In the rows, zero is written as 128.
which system made each run:
K, run 1 (10 x 22):
[[144 110 105 153 119 130 111 135 119  87 152 128  91 121  97 148 147 176
  136 151 125 166]
 [126  97 118 123 137 144 102 129 140 136 103 141 129 114  63 168 167 135
  104 148  98 129]
 [103 102 162 120 160 141  76 146  79 152 129 131 155 129 131 171 136 132
  113 133 106 142]
 [144 101 166  69 149 134 139 118  98 111 170 107 115 117 150 171 133 149
  118 127 121 160]
 [116  97 108  67 133 154 149 147 129 110 161 110 112 154 113 120 193 116
  102 129 140 135]
 [ 57  86  99 125 117 143 139 108 119 143 155 124 158 159 120 127 138 107
  116 162 129 158]
 [104 103 153  87 136 128 166  66 132 163 124 134 168 123 140 151 108  83
  117 133 117 121]
 [114 139 162  72 138 130 148 131 110 143 144 126 153 161 178  89 127  95
  124  94 146  96]
 [109 147 106 115  90 123 175 110 139 109 176  96 123 152 170  78 102 129
  149 122 156 143]
 [123 144  76 138  99 132 182 103 197 141 111 131 126 128 117  95 122  81
  128 131 145 106]]
T, run 2 (10 x 22):
[[129 129 109 140 102 101  61 129 133 128 105  90 101  75  96 133 116 146
  113 162  86 174]
 [150 127 101 141 176 191  92 134 113 171 123 110 130  96 126 183 158  99
  121 108 114 114]
 [118  89 162 139 176 126 111 162  79 125 135 179 116 152 179 147 140 101
  111 157 149 153]
 [150  75 121  92 137  95 148  72  90  74 148 124  88 119 102 120 162 146
  124 153 134 161]
 [130 113 149  68  96 157  74  67 127 146 135 147 142 139  96 114 167 117
  130 124  85  85]
 [ 54 115 153 138  95 128  86 115 111 172 137  87 151 129 155 145  95  98
  133 179  99 150]
 [110 105 116 113 163 156 207 109 108 144 161  55 132 120 146 182 142  95
  139 125 151 125]
 [111 114 159  77 130 145 176 142 121 110 162 170 143 202 160  89 161 107
  126 110 166  94]
 [ 83 117 118 121  54  79 160  82 148  91 150 125 139 160 101  69 100 164
  138 154 129 153]
 [121 164 119 126  90 149 160  82 175 165 115  80 179 114  77 142 110 139
  156  92 103  66]]
K, run 3 (10 x 22):
[[190 182 137 123 102  84 107 118 183 116  84 204 102 109 155  49  82 115
  122 104 132 111]
 [132 198 104 179 104  66 109 189 132 117  81  64 119 107 107  66  91 167
  143 102 137 115]
 [197 161  73 220 134 117  89 117 141 125  91 125  61  58 131 135 107 115
  155 147 128 138]
 [171 139 163 177 134  77  70 191 148 107  48 192  81 109  93 134 134 146
  112 161 115 119]
 [151 131 161 185 144  89  69 146  53 102  98  81 101 100  80 163 139 198
  162 145 108 117]
 [195 114 144 119 125 161  43 123 115 103 142 129  51  86 102 182 179 152
  133 156  85 137]
 [101  96 164 111 121 143  63 222 127 116 131 112 102 139  86 187 184 161
   96 179  94 157]
 [102  64 150 136 166 160 132 128  71 131 159  79 121 120 107 244 166 141
  132 177 114 157]
 [130  53 180  57 156 180 130 106 103 122 166 174 119 161 120 194 204 110
  109 155 117 123]
 [ 45  76 172  50 108 158 138 131  88 122 198 105 178 200 117 144 169 158
  118 134 119 140]]
Z, run 4 (10 x 22):
[[136 112 142 128 157 166 176 194 119 109 157  75  87 135 127 203 179 135
  134 141 149 122]
 [122  94  68 187 168 174 127  97  67 118 158 172 136 166 117 128 172 127
  152 122 161 121]
 [114 103 134 144  84 123 110  93 168 111 130 246 150 164  98 110 111 157
  120 156 115 146]
 [134 118 183  69  88 106  78 101 143 129 108 105 131  99  65 155 133 169
  119 146  61 122]
 [135 127 157  50 127 173 102 113  94 141 192  55 111 112 182 154 142 112
  133 115 108 137]
 [100  97  97 110 163 164 220 145 123 121 188 113 144 159 157 161 143 119
  115 122 174 165]
 [ 89  88  72 149 167 113 160  82 107 142  96 178 198 150  69 104 138 126
  106 113 142 129]
 [112 134 170 100  92  78  87  68 141 149  92 185 176 127 126  76  72 123
  116 127  94 125]
 [143 158 190  45  95  78 142 136 155 123 121  46 113  86 140 127  94 143
  118 119  98 131]
 [125 149  84  99 167 146 156 171  93 140 155  12 115 106 170 119 144  98
  123  87 155 136]]
P, run 5 (10 x 22):
[[155 138 129 126 126 148  83 174 182 146  80 174 108 121  99 134 162  99
   96 135 107  98]
 [153 114 157 172 137 103  81 136  91 108 115 120  72  95 131 171 127 141
  145 179 115 148]
 [179 114 158  85 119 163 151 110 143  90 169 150  79 137 125 162 173 142
  141 128 130 109]
 [103 109 121  99 114 166  59 181 122 129 145 121 106 154 115 120 193 115
  101 149 110 130]
 [105  90 140 139 114 153  96  90 109 133 174 132 129 120 132 189 115 147
  135 174  98 182]
 [117 108 168  96 133 185 149  95 128 159 147 131 156 150 122 187 160 100
  143 123 115  73]
 [ 61 104 154 118 133 121 113 157  57 133 144  68 143 171 139 122 157 114
  136 147 136 116]
 [ 89 101 108 106 109 141 177  73 108 113 197 104 165 153 127 130 113 164
  141 121 136 168]
 [ 80 140 105 100 122 171 130 112 144 185 131 125 207 154 124 105 127  96
  116  84 117  95]
 [ 66 133 148 166 138  76 134 129  86 158 100  94 182 127 150 123  64 122
  136 138 132 142]]
L, run 6 (10 x 22):
[[135 137 147 185 155 141 134 193 145 134  86 160 147 138  74 187 144 164
  128 121 126  92]
 [183 149 104 172 148 154  81 133  89  97 148 169 113 126 113 126 139 195
  153  91 135 128]
 [143 114  88 121 122 151 122 126 172 115 146 211 147 132  89 134 127 179
   94 115 119 177]
 [110 100  78 140 176 148 112 149 105 145 120 114 165 107  76 174 145 161
   95 112 114 174]
 [144  86 124 123 195 132 124  89  55 120 154 159 145 116 144 163 124 149
  119 114 135 175]
 [130  91 162  51 158 102 165 117 101 100 141 151 158 140 104 135 137 176
   94 104 125 156]
 [113 112 113  49 137 108 113 109  83 117 148  63 142 115 102  96 147 157
  103 101 110 160]
 [ 98  96 118  62 124 118 125  70 110 144 160  98 138 109 165 114 108  93
  102 143 113 184]
 [ 91 103 171  68 147 102 181 121 118 150 123  69 145 119 160 151 116  77
  109 140 130 133]
 [123 133 173  83 132  93 157 122  81 117 132  62 106 140 173  94 135  92
  147 127 148  91]]
Z, run 7 (10 x 22):
[[112 104 172  72 121 125 185 123 139 122 145 104 126 145 133 150 141 112
  122 144 129 119]
 [ 93 109 100 114 136 122 161  98  81 122 147  80 151 149 109 102 150 130
  139 113 146 118]
 [ 90 136  88 128  97 131 142  97 156 143 143 143 167 146 134  83  96 121
  123 119 133 146]
 [105 143 142 106 110 107 150 132 177 159  87 113 167 118  96 129 105 121
  109 119 106 110]
 [130 162 161 103 136 122 128 126 106 155 112  78 148 119 151 119 115 109
  144  94 123  80]
 [139 167 125 130 133 126 179 160 131 115 153 106 130 143 171 107 104 139
  144  89 166 119]
 [131 156  73 170 148 123 148 172 141 127 104 125 149 125 100 107 122 156
  120  90 150 128]
 [142 164 124 173 136 130  77 146 142 160  88 170 148 110 132 123  97 124
  125 107 117 115]
 [181 160 186 134 135 113 121 161 148 122 104 150 101 106 148 159 107 141
  137 123 124 108]
 [177 142 134 132 159 130 113 173  88  92 137 104  81 118 134 136 157 159
  140 110 143 122]]
J, run 8 (10 x 22):
[[145 158 124 134 135 159 112 148 113 126 163 161 142 152 166 103 117 150
  141  80 148 121]
 [101 111 122 169 112 121 162 119 146 115 140 167 148 148 108 149 102 164
  135 151 136 157]
 [143 139 121 136 152 140 131 111 130 153  94 135 169 118  80 145 135 139
  132  87 115  84]
 [153 139 159 126 147 113  88 128 110 130 126 184 141 116 164 125  85 149
  119 110 120 154]
 [131 109 106 136 163 101 174 150 141 117 106 130 130 105 101 157 119 147
   98 134 139 175]
 [139 122  79 130 179 151 101 132  96 143 112 144 144 125 116 105 162 108
  108  90 137 118]
 [119  95 129 153 130 102  88  88  92 121 128 166 118 122 145 123 109 119
  126 173 121 173]
 [143 104 119 103 144  99 149  99 139 129  84  95 109  86  80 150 149 106
  108 146 109 127]
 [149 136 132  80 147 129  70 157 105 135 119 118 103 117 157  90 154  96
   99 113 120 127]
 [101 105 114 136 112 113 133 145 124 107 155  95  83 124 157 132 124 115
  123 186 136 188]]
T, run 9 (10 x 22):
[[124 127 137 200 146 123  90 175  84 121 121  94  97 117 130 171 131 147
  151 163 131 138]
 [186 117 142 125 162 168 129 133  99  96 169 137  84 119 139 184 161 158
  145 118 137 133]
 [131 102 174  86 120 135  73 159 106  97 151 171 117 159 112 131 167 171
  110 138 109 140]
 [103 103 117 123 110 130  66  94  78 120 161  94 143 120  92 140 130 181
  135 140  92 166]
 [122 114 159  99 160 174 111  93  92 169 152 115 179 116 131 198 124 135
  133 102  99 122]
 [ 93 104 183  74 163 113 131 150  68 135 152 111 155 147 180 135 116 120
  106 124 133 155]
 [116 101 100  52 133 121 169  82 107 108 177  97 141 130 134  99 133 142
  106 104 139 176]
 [ 92 117 120  66 115 143 139  80 148 158 127 158 199 154  99  92 132 116
  103  93 113 110]
 [ 65 134 132 140 113  83 144  93 120 169 103 105 188 126 149  95  66  99
  129 133 126 133]
 [142 149 113 109 147 116 218  96 156 151 119  80 136  95 161 130  90  83
  130 101 151 117]]
J, run 10 (10 x 22):
[[140 132 101 179  97 155 137 125 173 109 147 214 120 162 113 122 130 154
  143 138 144 128]
 [124 133 154 191 128 129 108 140 135 146  84 164 156 135  76 169 127 150
  146 139 113  84]
 [197 151 169 146 162 130 106 129 118 131 115 163 118  90 142 181 101 157
  140 102 117 119]
 [165 110 142 114 180 125 154 178 132 104 125 189 117 131 129 161 141 154
   91 117 147 161]
 [122  98  91 152 182 145 108 159  71 115 134 139 138 141  93 144 174 162
  115 117 140 147]
 [133  84 108 134 149 158  80  63  86 136 146 161 135 112 109 164 144 131
  127 143 104 157]
 [127  80 173  72 155 106 108  86 104 142 103 136 137  99 107 168 138 112
   96 152  91 140]
 [141 115 146  50 166 103 112 145  83 123 128  68 117  94 139 129 141 130
   91 111 115 157]
 [103 102  78  73 135 141 129 138 113 118 174  89 114 125 155 101 152 108
   90 131 137 190]
 [ 59  92  89 113 110 143 128  93 109 150 149  80 146 151 122 103 155  75
  124 161 126 134]]
P, run 11 (10 x 22):
[[116 109  91 121 138  87 129 135 137 129  81 119 121 109  95  97 143 101
   91 147 125 145]
 [164 132 105 136 130 120 124  75 128 132 126 127 101  85 156 120 103 102
  138 134 128 144]
 [141 132 153 107 114 115 148 136 172 128 107 150  99 129 151 115 127  82
  120 149 135 111]
 [124 125 100 155 106 111 132 140 144 114 114  93  80 117 112 122 145 110
  135 171 134 135]
 [148 134 115 150  90 150 118  93 147 116 153 156  95 135 139 118 129 121
  157 147 130 120]
 [116 131 157 124  78 126 101 133 159 130 117 144 117 148 106 121 139 123
  133 158 105 102]
 [124 138 145 146  91 132 108 125 126 123 142  82 109 120 112 155 126 153
  161 151 110 119]
 [130 147 153 131  98 169 128 144 138 123 172 128 125 158 142 145 133 153
  159 122 131 105]
 [ 90 128 136 143 107 145 111 168 126 126 142 129 150 166 100 136 143 164
  133 132 123 121]
 [117 130 131 145 126 149 109 114  99 134 151 127 166 136 104 155 119 177
  148 110 115 125]]
L, run 12 (10 x 22):
[[129  86 135 111 177 109 133  95  98 133 127 227 153 136 182 114  97  97
   91 128 148 181]
 [ 98 105 175 100 137  58 182 155 107 100 106  80 153 132  76 151 119 186
  114 133 124 142]
 [177 127 102  74 143 100  91  66  78 112 120  82  96  81 122  76 147 121
  125 101 114 129]
 [ 93 112 152  66  99 102 104 135 160 143 137 157 136 124 179 102  86  96
   78 159 110 193]
 [113 123 140 116 134 101 186 150 134 132 116  17  99  91 125 178 126 107
  128 160 129 139]
 [168 119 145  98 159 120 121 114  88 118 117 133  71 129 184  90 164  52
  134 137 156  91]
 [ 89 127 198 103  54 102 123 167 161 102 143 137 106 182 137 106 131 135
  134 181 123 119]
 [145 156 116 123  78 156 119 111 167 139 125  42  86  96  95 145 157 108
  158 140 100  78]
 [137 151 126 139 125 193  76 151 153 170 139 172 115 139 203 120 128  55
  128 131 133 106]
 [ 99 143 157 187  98 156 189 190 167 119 159 128 126 176 138 178 117 149
  162 155 158 110]]

runs to name:
run 13 (2 x 22):
[[126 121 150 103 158  87 113 144 109 136  80 149 145 128 124  95 132 110
   97 118 127 116]
 [126 132 130 122 128  93 108 106  76 112 142  83 116 113 151  97 108 141
  143 127 130 147]]
 : K
run 14 (2 x 22):
[[151 128 127 119  96 136 147  97 209 133 111 198 111 124 130 126 118  88
  117 150 122 119]
 [129 132 135 161 110 106  95 141 137 140  73  96  87 108 104 128 149  86
  137 176 112  92]]
 : P
run 15 (2 x 22):
[[142 144 207  44 121 150  80 168 158 153 137 160 137 125 176 148 111 118
   91 113  91 130]
 [128 160 112 105 107 154 170 196 150 107 189  30  90 122 157 146 129 154
  136 117 147 157]]
 : L
run 16 (2 x 22):
[[ 92 133 128 205 119 131  98 138 117 161 111 108 127 125 155 148 100  88
  153 173 129 123]
 [175 142 175 165 138 123 170 114 146 124 107 165 109 123 142 169 107 122
  163 133 143  82]]
 : L
run 17 (2 x 22):
[[154 100 138  74 132 110 118  65 149 138 141 146 112  63 163 163  80 110
   91 155  97 213]
 [110  96 111  50 175 131 116 141 118 161  84  88 142 113  94 120 197  66
   70 119 110 106]]
 : T
run 18 (2 x 22):
[[106 170 200  83 116 122 113 188 143 158 117 125 169 153 166 111  99 126
  116  95 119  93]
 [144 165 108 151 128 142 183 141 112 108 185  59 104 120 183 134  98 148
  171 102 169 140]]
 : K
run 19 (2 x 22):
[[104 109  79 252 198 132 115 158  67 142 105 179 162 139 126 158 116 143
  129 135 161 162]
 [220 106 175 141 200  79 165  73  71  84 104 191  97  99 130 167 117 160
  147 112 148 122]]
 : T
run 20 (2 x 22):
[[122 140 114 133 135 127  73 164 137 151 112 155 121 119 173  95 114  87
   98 136 125 153]
 [118 111 110 178 142  97 166 128 123 123 107 100  97 109 140 144 115  91
  136 176 151 148]]
 : J
run 21 (2 x 22):
[[118 135 129 146  99 196 130 128 147 135 207 164 117 164 208 147 110 108
  154 142 150 143]
 [125  98 119 137 137 134 199 137 162 106 115 150 141 149  46 176 167 164
  119 130 136 110]]
 : Z
run 22 (2 x 22):
[[ 96 130 123 113 141 110 157 148 141 156 110 108 139 130 169 105 111  65
  103 136 146 132]
 [111 132 129 161 141  79 188 120 126 132  86 104 135 128 130 113 106  99
  141 136 157 105]]
 : Z
run 23 (2 x 22):
[[134 126 163  88 122 143 106 153 163 136 133 189 138 137 140 142 122 132
   92 128 110 145]
 [105 132 133 120 152 122 164 163 100 128 140  71 157 132 122 145 122 160
  125 101 140 138]]
 : K
run 24 (2 x 22):
[[158 178 110 137 119  92 100 156 128 102 106 168 135 140 127  35 108 171
  125  71 147 116]
 [163 165  95 161 109 108 103 117 189 140  98 155 132  65 109 133  63 162
  112 118 101 174]]
 : T
run 25 (2 x 22):
[[200 120 121 126 162  86 138  63  74  78 116 137 110  97  80 120 134 193
  150  92 130 124]
 [187 161 142  24 138 137  78 162 141 122 129 147 112 112 153  76 148 129
   84  67 113 124]]
 : P
run 26 (2 x 22):
[[ 92 113 154  99 114 101 150  85  82 122 156  84 152 146 142 109 107 137
  146 130 130 135]
 [119 135 138  62 104 145 173  88 152 141 165  96 157 131 137 127 116 124
  129 100 121 118]]
 : T
run 27 (2 x 22):
[[161 118 119  46 191  75 120 144  76 114  82  60 112  81  96  96 170 127
   83  88 119 132]
 [120 111  63  86 125 137  61 148 108 112 174 118  87 114 171  69 144 112
   81 141 127 223]]
 : J
